In the data rows, 128 means zero.
Here are some points:
[118 174 115 141 174  97 115  98 147 182 146 200 121 132 166 192 130 177
 135 141 115 116 142 169 102 142  68  83 210 137 125  73 149 132 123 147
 157 137  93 160 121 157 123 173 183 136 139 109 151 141 147 150 122 128
 119 128 116 119  97 122 184 100  95 160 105 102 113  89 117  62  99 145
 130  91 151 126  80  94 159 144 121  96  89 127 161 165 145 107 167 120
 136 128 119 129 141 196 196 158 115 158 132 145 130 136 126 154  76 145
 142 139  61 161  99 181 106 106 149 137  46  75 153 157 103  95 100 142
 125 128 167 130 112 127]
[118 170 158 137  86 139 131  61  96 128 150 111 153  91 119 133 136  69
 157 147 167 132  91 118  98 123  90  69 123 149 149 173 110 139 161 134
 171 143 220  93  81 164 181  70  70  67 146 137 167 105 120 125  71 174
 123 104 114 131 127 140 100 142 168  72 186  95 117 126 157  51 203 164
 101  75 104 109 129 144 161  75 152 112 104 110 144 157  85 169 140 120
 107 128 120 161 103 164 122 117 106  96 116 123 189 183 119 129 212 155
  63 143 200 153 107 125 214 160  93 100 173  74 159  97 152 121 129 113
  90  89 121 131  83 115]
[135 135  97  88 141 206 170 139  92 105  84 117 163 135 118 133 126 118
  72  93 177 123 109 140 140 145  68 154  74 106  72 177 147 131 107 105
 172  95 148 125 121  99 127 145 177  98 123 105  61 108 145 160 139  78
 129 161 104 135 112 169  74  65 112 109 132 135 108 109  95 167 141  87
 146  99 144  97 180 155 156 148  83 154 185  86 119 111 121 125  95  96
  95  85 195 149 136 183  56 138 145 136 180 156 188 166 109 147 144 142
  63  96 167 152 126  87 254 120 126 113 101 140  93  93  84 128 124 147
 118  79 129  78  95  98]
[111 127 103  79 168 157 152 131 138 134 116 107 129  97 109 155 127  92
  95  64 178 198 165 108 126 177 122 179  53 113 125 198  90 139 134  90
 164  79 132 142 188 128 134 167 152 144 104 107  63 185 103 152 147 131
 103 124 154 105  90 109 140 206 115  80 139 142  77  97 123 131 145  99
 139 108  51 152 173 136 207 177  92 104  94 100 114 135 107 166 143  98
  89 138 171 129 113  59 113 109 141 135 211 129 106 159 124 136 122 164
 138 181  65 130 100 119 156 116  87 137 139 101  99 127 120 103 134 110
 141 136 177  68 169 118]
[143  87 138 177 133  98 120 161  87  74 184 124 179 143 100  88  82 128
  92 118  51 132 125 153  91 122 184 152 138  75 213 136 190 104 143 117
  88 112 107 120  82 141 100  96  91 136  99 150 195 132  68 132 104 148
 101 101 121 144 245  83 120 132 100 114 140 145 145  93 162 161 108  98
 130 150  96 149 175 172 102 168 102 114  87 145 142 133 113  88 125 188
 168 128 101 143 109  99  96 196 115 179 111 107 165  94 111 122 159  85
 106 158 105  76 121 108 151 128  94 182 169 221 168 173 100 153  69 167
 100 161  66 121 157 171]
[ 89 171 187 171 108 181 133  74 167 157  93 146 177 123 248  95 177 191
 250  96 116 186 112 137 113 132 139  87 174 136 160  83 183  99 142  69
 225 158 100 142 135  78 141 120 108 140 141 146 170 114 141 145 102 113
  94 150  84 120  84 162 161 113 114 149 130 113 179 143 174 138  87  90
 134 186 115  98 159 138  64 109 133 101 147 119 153  92 166  84 128 106
 117 135 147 143 110 154 159 147 168  99 100  99 102 130 153 115 139 124
 122 105 125 122 108 153 131 126 155  69 177  89 153 127 136 147 113 114
 111 164 112 155 128  71]
[106 101 126 171 126 104 108 128 143  84 153 140 155 123  95 112 102 139
 183 143  99 132 116 175  99 118 108 161 166  87 124 151 147 170 132 130
  85  86 106 126  68 181 138 117 126 116  94 116 165  92  70 117  96 143
 109 110  79 114 185 106 139 134 195 136 151 172 207 105 141 154 113 108
 106 152  99 136 146 120  87 176  98 160  93 118  86 176 197 113 107 142
 137 152  82  98 128 125 127 146 143 162 130 134 194  95  98 119 165  78
  99 175 123  68 115  95  77 100 101 130 239 163 135 169 124 176 109 161
  97  99 111 123 150 149]
[ 96 107 151 209  97 100 118 196 111  79  95 110 152 115 102 102  90 156
 135 126  64 107  97 145 118 118 211 176 154  82 213 166 170 125 124 122
  94  94 102 124  69 103  97 120 102 171  77 121 202 119  70 132  96 155
 112 108 123  98 203  98 101 169 137 124 145 151 182  88 151 141 125 136
  88  98  91 162 137 146  85 184  95 136 118  97 110 154 110  87 114 162
 161 138  92 134 118 140  93 158  63 127 123 158 159 102 161 171 187 114
 156 169 109  86 142 105 122 160 131 190 129 217 163 153 144 182  95 184
 111 126 124 139 122 131]
[101 166 153 110 148 201  97  55 178 114  88 109 139  95 226 137 148 155
 212 150 122 153  92 149 158 103 145  96 146 139 168 103 147 155 101  80
 153  90  77 170 160  86 102 103  89 111 122 117 206 104 115 159 131  91
 100 186 102 136 126 161 183 122 129 144 169 114 169  97 172 114  91 103
 111 141 131 107 128 132  87  85 163 120 120 114 159 114 134 118  88 161
 150 129 137 183 132 182 114 112 146 132 139  77 133 127 188 117 124 121
 107  90 137 133 124 119 131 137 102  99 199 130 144 129 143 125  76 126
 144 127 106 216 105 116]
[ 82 102 206 209 158  84  95 127 145 101 127 157  81 144 150 106 132 148
 131 168  63 167 146 150 142 128 134 121 113 126  98 126 166 123 110 176
 120 125 117 128  75  95 143  69 104 111  59 125 137 149 141  58 130 147
 132 138 185 173 126  94 108 107  82 231 104 148 130 120 134 101 138 155
 112 112 165 114 154  92 142 124 113 117  85 100 143 106  78  90 185 116
 136 118 111 113 132 139 121 176  70 135 200 124 109  93 122 232 138  87
 148 141  65 156 121 198 118 164 169 163 112 190 175 112  98 112  87 114
 102 156  59 112 133 177]
[142 165 129  81  86 135 132 141 111 130 121 125 130 121  84 171 157 129
 161 158 218 117 132 110 175 141 113 161 126 124 104 115 109 144 126 112
 118  97 140  88 145 127 136  80 118 101 116 104 120 106 176 167 106 175
 142  93 175 140 132 155 111  76 152 117  79  93 136 125 152 148 157 138
 124  96 107 135 113 106 100 132 125 143 158  86 139  90 131 168 172 145
  78 157  97  83  92 122  85  84 123 170 135 173 129 182 125 146 123 193
 111 154 142 103 104 139 152  91 119 163 109 206 131 112 158  94 152 139
  85  63 170  82 120 107]
[133 127 101  95 137  85 167 109  95  88 153  96  96 119 142 175 183 117
 161  79 213  94 136 155 102 178 123  98 204 110  85 136 168 147 106 138
 130 182 151 124 167 128 122 152 149 117 142 106 165 164 145 104 179  93
 170 115 123 131 119 136 100 112 148 151  81 137 237 197 128 145 126 162
 108  98 132  92  94  88 118 135 155 188 160 141 103 100  66 139 157  69
  98 136 131 149  97 107 113  88 103 117 114 118 137  92 188 147 113 138
  96 134  90 132 137 127 123 171 117 116 158  57 131 119 146 106  92 132
  71 131  95 120 103  98]
[162 129  99 164 162 139 189 194 158 140 155 121  92 143  87 208 106 117
 139 118 124  92  94  82 113 152 151  98 184 124 102 166 129 106  87 127
  93 155 113  95 118 128  80 221 169 168 108 110 148 187  68 106  89  98
 154 147  93 109 125  85 170 156 158 141 154 120 123 104 166 166 171 150
 146 139 181 130  92  97 141 144 117 148 131 174  90 181 198 101 144  85
 184  81  69 127 113  79 175 173  98 143 103 141 117  93  89 127  85 152
 101 147 111 137  97 126  68 152 126  94 108 122 185 117 174 164  88 136
  99 135 127 135 163 140]
[ 71 186 120 170 196 192  81 129 160 117 163 148  83 123 123 162 117 162
 133  63 154 120 142 160 135 146 173  49 183  71 122 102 166 128  98 134
 121 150  94 147 151 112 110 151 161 121 142 113 201 113 136 136 135  73
 159  98 111 156  92  94 139 115 121 167 157 163 147 179 115  98 115 131
 150 115 166 104 156  69 101 158 170 101 133 181 130  82 114 100 152  67
  86  88 116 110 179  89 189 160  74  75 121 193 145 126 175 143 140 160
 105 132 151 124  95 207 127 155 155  92 131  72 125 136 177 134  98  80
  75 211  75 108 122 108]
[150 128 113 200 121 175 149 146 101  76 159 123 192 183 100 127 146 146
  60 149 124 113 136 107 220 117  82 131 119  91 135 133 170 151 104 107
 138 175 145  88 157 161 158 108  93  79 188 117  98 125 169 170 150 126
 148 131 109 167 131 142  96 126  68  90 218 131  81 106 116  79 181 127
 101 102 157 139 126 153 194 117 135 135 230 202 166 102 136 203 104 201
  95 164 160  99 176 144 141 103 132  67 145 105 114 189 107  94 137 141
 199 164 176 166 151  78 160 107 116 113 135 187 108 101 129 175 156 121
  98  90 113 105 132 120]
Here are 16 more points, each followed by its number:
[124 132  91 178 128 159  93  97 114 134 134 182 125 116 137 184 130 127
 122 156 140 126 124 121  79 113  84 106 153 157  85 106 100  80 119 143
 104 178 147 152  92 115 153  96 213 129 139 154 119 111 129 121 196 121
 107 192 139 136 109 127 103 157 102 143 100 127  93 152 139 103 112 202
 124  85 155 155 101 106 125 125 141 187  90  97 172 113 155 121 154  95
  94  89 114 129 123 150 119 113 149 174 106 112 154 128 142 135 124  92
 145 181  80  99 117 174  96  96 142 182  96  94 142 208 146 120 155 161
 181  94 109 151 104 179] 0
[140 163  86 137 129 127 131  78 102  65 152 153  85 115 110 179 160  53
 104 132 134 147 100 106  69 148  72 116 122 151 107 187 135 116 109 145
 151 147 116 138 115 156 139 137 110  67 175 182 112 139  99 110 172 163
 154 100 149 159 167 100  93 145  85 151 133 113 145 218 122 128 121 152
  87 102 167 162 105 142 113 144 122 135 186 129 125 140 196 110 182 127
 140  97 139 161 110 118 121  89 126  73  62 199 141 128 186 205 132  73
 155 117 144  71 118 120 127 118 130 129 177  82 117 148 117  62 143 119
  75  75  64 110 114 189] 1
[ 94 114  87 120 138 118 111  59 131 173 140 139 140 135 145 146 158 102
 169 136 144 135 116 154  98 140  78  90 127 121  82 110 114 128 102 162
 153 211  92 130 136  61  83  96 153 127 105  98 149 139 133 110 128 141
 115 144  75 113  80 130 125 135 198 152  78 114 152 110  90 124 130 181
 165  77 174 142  75 146 190 119 122 133 100 126 153 107  79  92 139 163
  66 130 141 172 136 173 185 133  87 175 150 130 202  89 113 139 130 120
 132 118  68  99 142 146 122 103 227  97  54  54 113 133  89  77 157 100
 134 168 119 171 137 146] 2
[169 160 161 131 138 126 121  99 128 220 117 152 130  91 155 168  89 112
 129  72 120 185 150 128 110 127 121  77 223 185 115  74 135  93 117 144
 164 131 109 140 124  97 110 120 154 151 167  84 172 143 163 169 135 143
 194  79 121 115 107 119 116 107 179 212 105  79 128 100 131 142 128 159
 180 150 142  83  65 106 157 122 127 133 113  99 167  92 167 103 105 139
 106  69  99 135 159 160 127 129  96 135 139  90 229  88 116 187  83 168
 129 154  99 129 120 194 132 106 115 109  77 117 132 116 101 108 108  94
 112 105 118 104 143 145] 3
[132 154 157 132 105 100 166 104 174 140 127 122 121  96 117  51 128 155
 168 167 114 134 119 168 114 104 115 130 124 157 152 138 144 152 115  79
 143 160  78 124 106 132 152  98 119 143 176  56 193  83 125  71  78 101
 165 166 125 194 124 110 154  90 147 106 187  96 142 139 103 203 119 112
 150 181 136 129 128 131 131  91 162  90 161  95 101 173 146 172 110 125
 123  86 121 111 127 181 120 143 139 139  92 120 107 108 208 113 106 223
 100 183 150 177  82 160  86 146 147  89 158 101 130 124 135  76 115 104
 119 177 123 134 127 140] 4
[171  60 157 140  91 148 132 155  80  90 138  97 101 181 141  94  77 127
 110 161 109  77 255 130 149  89 144 164  90  67  89 174 148 119 121 230
  75 127 140 100 204 131 146 109 206 112 135  61 187 117 181 143  89 101
 119  86 119 118 119 102 105 142 122 107 177  94 122 118 121 127 159  84
 142  98 142 123 101 114 173 117 135  89 166 121 144 115 117 112  82  85
 141 182 146  85 123 149 185 147 108 104 108 151 105  74 113 108 110  99
 139 106 253 136 122  74 171 123 131 156 130 192  89 126 130 194 155 178
 163 184 149 127 119  90] 5
[172  98 113 139 148  93 115 130 122  74 109 108 146 110 128  60 100 126
  45  93  61 128 112 167 161 108 137 121  99  96  79 143 137 108 186 155
 139 100 131 142 135 109 145 134  91  89  89 113  53 130 178  93 131 150
  93 100  99 119  90 168  91 128  86 107  72 157 122 110 172 115 163 107
 159  95  98 119 132 105 124 134 115 103 133  94 100  73 110 138 129 118
 149 134 189 113 131  87  74 105 135 125 185 123 135 102  86 114 106 110
 176  91 158  81 135  85 116 107  95 221 132 122 143 115 127  86 148 127
 112  91 111 118 218 134] 6
[114  84 106 104 149 212 146 114  92  78  70 128 128 140 102 146 118  91
  91  89 161 135 107 116 146 136  68 146  89 102  75  92 143 143 112 111
 171  98 112 162 108  83 119 120 160 101  96 165  60 104 133 108 197  91
 132 145  99 158 118 155  77 123 102 175 146 100 116 113 138 164 164 138
 130 113 136 165 115 141 105 161 139 165 242  91 107 110 187 124  97 123
  87 126 141 141 146 126  65 144 118 126 160 149 165 178  90 155 120 111
 123  85 110 156 111  86 156 128 127 149 102 103  93 108  90 134 115 140
 106 147 138  73 181 114] 7
[123 124 114  78 133 167 147  72 148 162 103 134 195 134 107 136 167  97
 118  88 121 141 149 117 117 175 135 155  62 152 147 208  99 116 173 121
 149  77  91 130 172 149 167 144 136 153 188 146  73 151 130 104 219 115
 108 145 195  97  90  99 109 119 104 123  98 113 117 101 136 123 142 133
  87 127 102 151 162 165 192 154  87 138 139  89 115  88 105 187 106 120
 120 123 141 142  99  56  95 135 134 121 221 125 124 122 135 120 141 121
 156 142 152 154 119 141 199 135  94 141 125  99 119 122 132 106 114 139
 179 108 205  73 118 114] 8
[ 96 206 167  85 231 101 140 158 148 170  77  98 124 110 129 187 129 111
 108  93  87 121  93 121 170 129  94 115  48 157  91 112 113 109 177 107
 141 111 135 150  99 117 103 124  70 128  81 195  62  92 115  98  88 145
 114 138 162  95 109 187 110 114 133 146 125 159 125 131 101 100  95 123
 100 121 118 116 160 101 132 118 164 106 131 107 128 161 147 218 118 172
 110 155 166 158 136 156 124 129 111 126 130 119 155 101 170  96  97 100
 124  52 122 161 110  99  64 233 172  98 166 112 184  75 114 120 139 134
 165  75 155 126 116 142] 9
[104 146 192 150 159 132 147  79 168  76 103 132 111 117 215 101  75 198
 230 120 176 138 101 148 104 126 158  92 189 203 110  94 165 128 122  77
 209 112 118 143 150  97 116 121 112 154 109 116 167  92 165 154 103 149
 101 154 121 137 166 150 140 141 130 112 169 139 149 108 144 155  75 104
 127 141 135  80 104 117  63  81 184  72 134 148 151 125  95 122 119 148
 125 114 130 125 104 156 158 119 136 134 126  93 115 156 171 115 150 174
 123 109 133 128  89 174 110 115 133  74 255  98  90 106 135 125 102 134
 168 159 151 190  96  98] 10
[121 102 131 109 109 134 177 157 168 172  99 162  89 108 115 149 139 118
  99 125 198  91 120  90 118 140 103  97 233 153 121 154 153 135  96 174
 120 140  81 149  81 171  95 174 147 153 118 124 154 143 107 113 115 105
 148 141 133 176 118 100 183 166 166 137 138 114 106 127 130 125  97 130
 150 123 154 112  95 111 119 187 110 154 124 138  60 139 105 102 183  94
 113 109  70 107  96 123  79 150 117 108  86 166 127 106 125 135  97 127
 100 187 102 156 117 128  87 158 121 153  90 107 165 119 130 135  68 105
 104 194 113 143 139 144] 11
[151 147 103 175 117 112 131 130 165 137 142 102 112 125 133  98 148 181
 186 149 125 142 117 164  75 137  98 108 159 121 153  72 115 123  93 163
 127 120 145 245 116 102 102 140  90 129 149 102 195  78  82 184 183 129
 140 130  74 108 128 131 126 111 208 100 125 190 135 162 137 137 122 236
 100 125 157 154 128 167 106 125 140 142  54 149 181 154 136  73 130 160
 182 111 141 255 143 180 108 161 114 144  92  96 117 169 136 108 136 142
 118 187 132  64 130 112 105  75 100 108  83 120 158 138 126  66 158 186
 152  82 223 132 143 102] 12
[124 184 124 137 115 110 217 109 142 115 143 135 199 113 158 131 128 144
 187 154 114  71  72 179 106 132 104 107 200 145 119 150 193 103 119 162
 121 250 119 108 123 128  92  93 117  86 157 126 166 124 103  86 116 132
 163 105  98 105 157  88 124 154 211  91  96  85 110  92 178 104 141 174
 175  81 106 128 119 112  94 106 144  82 161 172  83 120 179 113 110 121
 128 130  83 140 109 107 130  85 115  94  80 124 133 125 103 134 155 117
 142 175 138 116  94 138 103 151 122 119 119  91  91  84  94  97 171 118
 108 116  77 173 100 198] 13
[114 100 148  84  87 153  95 170 126 133  83 107 131 139 166  78 134 120
 121 114 217 100 162 121 136 126 196 137  50 106  93 114  94  79 199 165
 132 148 152 144 188  84 190 157 169 107 125 164  73 166 165  90  75  87
 111  58 132 119 162 135 121  80 144 134  98 118 184  87 100 153 159 101
 145  94 130 129 180  93 170 136 126 161 138 107 152 130 102 214 110 104
 185 165 170 145 100 127 166 102 139 100 185 175 132 104 190  90 130  95
 121  80 155 165 134 109 142 206 163 144 152 174  99 110 153 151 134 149
 137 150 124 166 144 147] 14
[129 146 114  84 102 127 117 144 109 138 132 111 147 112 119 100 124  72
 117 137 213 111 168 115 136 132 138 129 198 149 123 157 110 139 170 190
 165 110 179  83 151 141 130 130 114 111 125 121 167 124 185 109 127 152
 155 123 151 131 158 114  90  93 112  91  87  93 172 128 127 193 102 153
 148  92 155 108 116 149 129 104 128 157 197 101 181 125 138 133 166 139
 111 150 154 112  85 123  75  80 120 170 136 172  98 109 152 124 110 153
 103 151 145 110  99 129 211 131 135 115  98 169 107 112 185 109 189 160
 105  91 123  70  85 117] 15
Which three of these numbered points are nearest to each point below, looking only along the 8 directions in which the first points spread most? Their numbers follow each, nearest first.
[131 154 113 171 131  98 134 132 168 105 154 165  78 108 121  66 106 207
 160 198 126 147  99 139  96 139 134  91 158 190 218  90 141 151 119 159
 140 150 171 224  84 142 128 113 110 142 141 107 186 103  79 198 165 134
  99 107  75 119 133 178 109 105 160 113 137 138 137 144 182 220 108 122
 122 154 170 136 113 183  97  94 111 191  99 161 120 177 160  72 162 147
 197 135 115 201 105 152 120 137 173 151 124  81 135 125 112  69 170 170
 122 136 120  68 107 143 115  99  91 133  74 148 115 180 149  91 116 153
 140 146 122 156 134 111] > 12 4 13
[143 114 117  84  80 130 151 136 108 195 129 126 143 106 130 135 151 115
  93 149 161 126 165 110 148 172 122 150 153  88 102 142  97 122 141 124
 140 105 213 104 129 112 129 122 107  99 113 148 153  93 149 181 149 151
 112 114 139 138  87 173  89  93 103  95  79 102 148 152 202 125 165 150
 179  79 165 144 132 146 130 118 112 210 156 101 162 117 118 126 156 114
 136 204 137  98  93 141 110  80 139 171 142 150 108 144 149 160  97 131
  92 142 147  78 120 162 195 107 131  84 131 119 130  91 164 123 190 112
 107  87 142 124  81 104] > 15 14 1
[146 138  82 121 135  89 118 120 176 136 100 119 116 138 194 132 173  36
 149  63 128 121 124 101 100 121 149 176  79 162  96 176 107 114 139  59
 150 128 142 141 139 157 150  62 127 194 104 138  70 112 103 158 182 169
  80 176 146 175 109  75 108 100  82 119  94  78  76 123  96 105  69  86
  97  78 172 124 123 145 108  78 111  32 161  97 126 145 100  92 115 125
 125 145 144  98 154 112 154 143 166 131  95  91 115 145  75  84 115  68
  91  81  80 190 137 145  87 125 135 134 121  88  84 170 102 128 148 148
 137 140 143 104  99 104] > 9 14 8
[145 114  77 144 149  91 116  70 143 102 126 108 160  97 141 116 110 153
 193 178 106  76  74 151 103 131  72  78 166 117 153 143 216 118 123 116
 121 189 116 112 109 113 140 108 119  95 202 106 171 153  96 111 124 201
 170 130 112 114 141  92 138 175 160 139 142  91 117 103 145 114 168 148
 213 106 141  94 103  99  92  98 175 113 170 150  70 104 158 153 163 101
 150 115  94 125 119 128 156 119 100  80  84  89 169 124 108  93 135 101
 151 192 123 141  90 119 101 187  99 130 163 125 115 105 158  98 183  96
 111 119 109 173  94 174] > 13 4 12
[130 152 108  97 110 135 141 155 105  93  86 143 124 145 128  89 186 112
 149  88  98 101 140 127 114  71 121 184 142  89 117 115 128 127  97  68
 112  78 123 131 125 132 195 138 125 110 115 115 100 131  95  88  54 123
 121 132 197  98 130 122 108  84 140 103 152  78 121  97 181 149 125  67
 174 132  55 136  91 179 112 139  96  96 218 112  43 133  69 115 115  98
 137 161 131  74 127 122 121 113 117 103 130 101 129  77 170  88 137  90
 149  70 154 114 112  89 142 141  81 142 184 141 162 114 143 126 145 116
  90 127 102 150 132 140] > 14 6 9
[141 167 108 177  96 104  91 191 135 175 219 108 106 126 144  91 148 132
 162 201 137 148 103 216 103 117 132  99  91 149 185  97 118  83  83 185
 134 126 125 190 109 100 102  97  96 137 122 134 172  98  74 219 128 129
 106 124  73  94 121 120 163 108 130  94 121 144 114 155 122 127 109 137
 111 146 138 155  86 133  81 109 117 138  78 149 190 128 122  81 167 143
 190 117 146 191 111 142 148 140 211 216  83  93 117 151  87 101 194 181
 109 154 142  71 134 111 138  83  74 116  83 159 122 165 190 108 149 148
 150 199 125 154  85  81] > 12 4 13
[106 172 116  95 145 141 132  79 161 139 128 122 157 131 170 142 145 153
 161 131 177 147 132 147 102 169  87 100 219 184 127  85 120 124 102 222
 140 156  83 175 169 137 151 156 152 139 122 103 139 130 134 141 142 131
 136 140 116 123 112 109 123 119 115 165  78 142 122 114 167 107  89 164
 124 100 175 109  75  96 108 118 112 110  87 167 215 156  99 115 176 153
  92 124 124 120 155 126 157 190 107 142 144 112 127 128 126 158  76 149
 142 117  83 161 142 126  92 119 145  98  82  81 177 173 100 104 108 118
 130 115 211 112 153  90] > 3 2 0
[166  54 157 143 107 100 118 116 158 122 105 108 118 147 145  45 112 127
 155 170  99  86 133 154  91 136 113 155  89 114 194 141  86 145 134 173
 108 118 181 128  92 113 111 146 101 129  92 145 213 177  79 112  85 119
 120 115  83 118 125  86 123 217 111  54 150 120 167  93 127 175 205 129
 143  97 128 165 163  86 106 157 100 178 110  94 134 156 132 115 114 106
 183 152 135 156 106  82 166 107 138  97  71 133 116  72  85 108 122 151
  97 141  86 142 130 138 145  99 115 131  85 152 122 154 167 151 108 156
 181 118 196 171 160 161] > 12 9 4
[134 140 114 153 124 137 148  70 140  61 131 195  81  88 106 170 138  95
 146 153 128 111  83  94  72 150  84 143 126 131 138 179 147 138  92 141
 117 183 152 113 111 159 149 146 160  70 145 186  84 138  92 123 145 119
 110 181 133 131 121 106  78 167  80 220 121 127 124 147 117 104 104 132
  75 110 208 123 126  98  99 137  87 170 148 125 154 113 144 130 191 119
 107  79 112 149 101 144  67  79 105  83  61 128 110 149 118 207 184 121
 138 140 155  71 127 138 136  90 117 135 210 109 112 143 152  83 108 129
  98 108  71  81 108 159] > 1 14 0
[127  92 132  88 106 142 131 142 105 146 169 159 118 144 134 108 104 114
 131  97 181 100 172  60 129 146 160 119 133 129 139 182 124 176 180 103
 116  97 176 110 127 187 168 151  98 141 157  86 153 142 202 101 187  64
  81 172 113 142 129 123  89 116 103 122 124 125 104 103  73 116 111 161
 125  91 121 137 118 145 115 151 142 188 146 114 140 169 153 166 190 104
  72  77 158 131  84 171 129  84 132 163 133 128 139 221 210 126 133 119
 152 139 137 128 151  82 111 146 101 147 147 118  76 127 187 181 134  85
 123 181  94 109 169 113] > 14 1 9
[ 91 156 166 164 137 171 127  72 172 106  96 122 196 134 216 133 193 187
 255 122  92 150 106 137 141 113 136  85 151 147 136 105 164 144 102  71
 150 123 100 146 215  81 150  88  96  75 127 159 202 109 155 189 136 124
 104 142 112 129 111 157 164 130 116 135  93  81 126 128 109 177  86  98
 138 195 136 109 121 147  83  56 182  93 104 109 132  97 149 143 112 126
 143 124 102 167 126 182 189 112 110 118 127 109 122 141 196 116 176 143
 124  92 120 130 107 105 104  89 191  86 194  93 137 119 113 113 150 123
 171 187 199 180 133 129] > 10 4 12
[124 123 100  80 191 174 154 122 138 116  92 142 147 127 108  96 136  67
  57  76 145 150 145 118  90 173 155 132  62 117 143 212  90 108 177  99
 128  74  73 112 153 146 149 134 159 136 104 112  82 167 105 118 188 112
 109 106 128  94 109  91 113 167 103  99 126 137  99 105 128 137 128 146
 147 106 115 178 174 151 231 145  90 174 165  95 138 114 142 167 119 109
 105  94 223 154 131  62  86 125 204 157 134 133 124 183 122 111 130 158
 156 155 119 191 113 120 198 118  88 169  84 104 107 171 120  95 107 128
  82 144 142  79 145 104] > 8 7 6
[116 109  94 153 106 148 167 140 159 152 152 167  92 132 121 147 114 117
 156 114 146 102 114 126 124 170 112  90 216 140 145 137 112  91  95 172
 106 153  69  93 118 165 119 118 160 145 119 127 160 169  94  82 130  98
 155 121 122 160 146  78 198 183 152 146  95 154 166 105 121 187 123 120
 142 147 135 102 140 111 119 157 112 159 134 160  84 208 184  73 153  90
 135 100  70 109 105  84 185 113 115 141 107 127 105 105 158 130  90 168
 114 127 136 166 120 162  90 205 121 124  88  91 138 155 171 103 100  90
 100 186 126 138 119 125] > 11 3 13
[109 115 141 159  98 148 130  70 140  75 157 123 162  94 139 134 152  93
 126 143 192 137  83 102 103 123 143  89 149 224 132 185  96 126 123 172
 159 148 159 119  95 163 179 122  79 103 120 133 180 103 136 151 104 161
 147 106 153  87  92 117 105 117 172 100 189  92 119 130 134  60 209 106
 130 117 102  88 118 113 166  88 159 126 117 145  98 169  97 139 125 165
 139 140 112 140 101 105 141 111 137  71 105 122 166 151 120 158 184 176
 106 158 141 106 123 170 106 157 105 107 138  90 209  97 132 135 198  94
 114  83 112 139  84 116] > 13 1 4
[150  68 101 119 162 159 106 175  82 133  77 135 151 161 126 165 145 154
  79 134 111 110 120  54 154 137 107 168  96 114  84 127 159 124 111  95
 118  87 172 149 181 111 106  97 137 142 193 144  81 109 176 173 151 112
  82 163 127 165 112 186  94 127  88 164 103 142 108 133  85 124 120 113
 119  93 136 121 125 155 166 102 187 127 176 110  94  99 157 148 121  82
  71 140 166 149 139 135 119  83 127 148 162 116 116 157 108 153 117  84
 176  92 177 124 143  62 116 166  98 136 128 112  50  92 120 116 122 146
 125 108 220 106 131  90] > 7 14 6
[130  73 213 105  91 159 106 184 135  90  84 121 132 137 162  82 115 108
 167 139 161 119 185 109 158 136 217 164  49 110  75 126  80 117 207 178
 109 199 163 110 154 103 152 147 109 116  94 121  81 160 173  77  71  91
 152  56 105 110 157 126  87 115 122 129  90 118 120 111 131 173 172 106
  95 115 165 141 188 108 176 151 140 147 166 116 148 108  98 147 116 110
 201 160 113  79 110 110 118 111 137  67 116 102 146 149 135  72 130 135
  94  79 136 136 141 118 116 169 129 175 193 188 113 132 140 172 175 128
 217 123 126 181 145 113] > 14 6 5
[127  84 165 104 103 158 124 175  77 104 149 193  87 135 157 138 100 120
 149 114 181 100 113  70 106 146 116 142  93 128 129 155 110 174 111  59
 124  93 188 101 136 152 153 162 155 122 196 106 126 129 150 129 168  96
  78 162 158 143 104 118  99 113 127 111 114 109 114 122  73 137 138 142
 105 124  87 177 165 111 157 187 140 189 176 138 134 150 154 198 232 127
  56  81 198  96  83 124 100  87 149 181 145 159 139 133 164 148 105 135
 141 128 107 109 158  93 135 116 127 134 142 116  72 126 158 146 193  85
 148 118 114 145 177  91] > 14 7 15
[ 76 103  94 110 121 100 128  66 161 137 115 122 141 114 156 153 173 166
 178 130 129 134 102 150  63 118  86 112 185 136 102  78 129 118 106 189
 183 132 125 136 113  60 106 104 146 125 109 119 139 175 146 134 110 166
 170  97  79 119 141 177 107  80 134  88 111 120 121 105 152 121 162 155
 114  71 135 136  83 109 150 130 110 154 117 132 146 137 134  75 139 120
  58 117 101 133 127 180 130 132  71 142 127 116 197  98 120 116  81 135
 145 134  70 102 121 143 110 149 173 121  59  51 126 183  97  94 115 139
  93 129 123  86 101 139] > 3 0 2
[159  66 147 116 197 105 103 155 139 101  99 108 145 134 101  68  97  87
  52 110  77 113  82 124 170  90 147 143  99 103  86 127 163  93 210 128
 119  99 124 124 123  84 170 140 132  79  90 152  59 161 153 133 138 134
  79 135 184 138  89 163 113 153  96 113  86 145 136 139 148 139 166 104
 118 176  71 119 141  96 131 167  89 129 116 128 117  93 120 128 103  97
 150 111 142 115 139  83  87 118 124 137 133 160 137  99  70 120 131 120
 172 108 159  77 106 120 127  96 110 151 111 164 130 105 112  93 169  93
 123  70 127  98 164 119] > 6 14 7
[ 86 152 136 157 162 131 124  76 194 114  84 137 150 104 148 118 119 170
 189 132 101 164 116 102 104 136 174 100 164 139 158  75 198 112 119  67
 203 132  91 125 146  78 113 102 115 154 146 103 195  98  99  88 158 127
  88 122 127 154 137 177 160 150 122 134 126  77 115 131 152 138  75 111
 140 181 105 132 135 164  81  78 127 108 128 126 151 113 170 122 116 150
 132 133 136 126 106 134 184 112 156 109 115  78  99 174 151 111 165 106
 115 111 115 135  92 122 106 112 141  81 145 141  90 101 142 111 107 147
 165 142 127 228 108 132] > 10 4 12
[ 97 121 130 110 124 142  71 142 133 166 104 137 170 137 115 108 149 132
  91 139 114 164 116 154 178 119 156 130 131 121 105 111  89  78 131  77
 158 129 151 104 125 107 126 187 153 137 151 144  89 153 161 159 142 117
 163  98 166 132  98 172 170 128 122  96 143 135  85 144 132  92 164 138
 104 199 132 111 124 182 147  91 107 121  58 103 100  90  91 179 111 153
 107 122 145 109 107 129 151  84 144 108 205  87 101 187 102 124 114 111
 117 111 141 148 168 168  99 116 163 117 192 132  94 121 103 137 104 112
 179  81  64 172 141 175] > 9 14 6
[ 98 154  93 125 142 185 124 111 121  83  93 109 148 152 120 119 150 113
  64 113 115 117  89  81 146 147  62 220  69  96  72 115 146 118 102 105
 116  91 109 194 118  88 138 102 128 123  90 141  52 123 122 164 154  70
 110 147 134 175 105 185  77 125 128 135 166 146 104 102 139 128 152  94
 132  99  90 145 116 158  98 127 134 173 187  89 123 113 157 102 107  98
 113 119 149 107 154 144  65 131 182 119 163 132 116 169  80 171 165 115
  81 116 187 166 112 106 255 152 105 162 128 119 124 110  83  93 123 125
 125 111 158  96 149 126] > 7 6 14
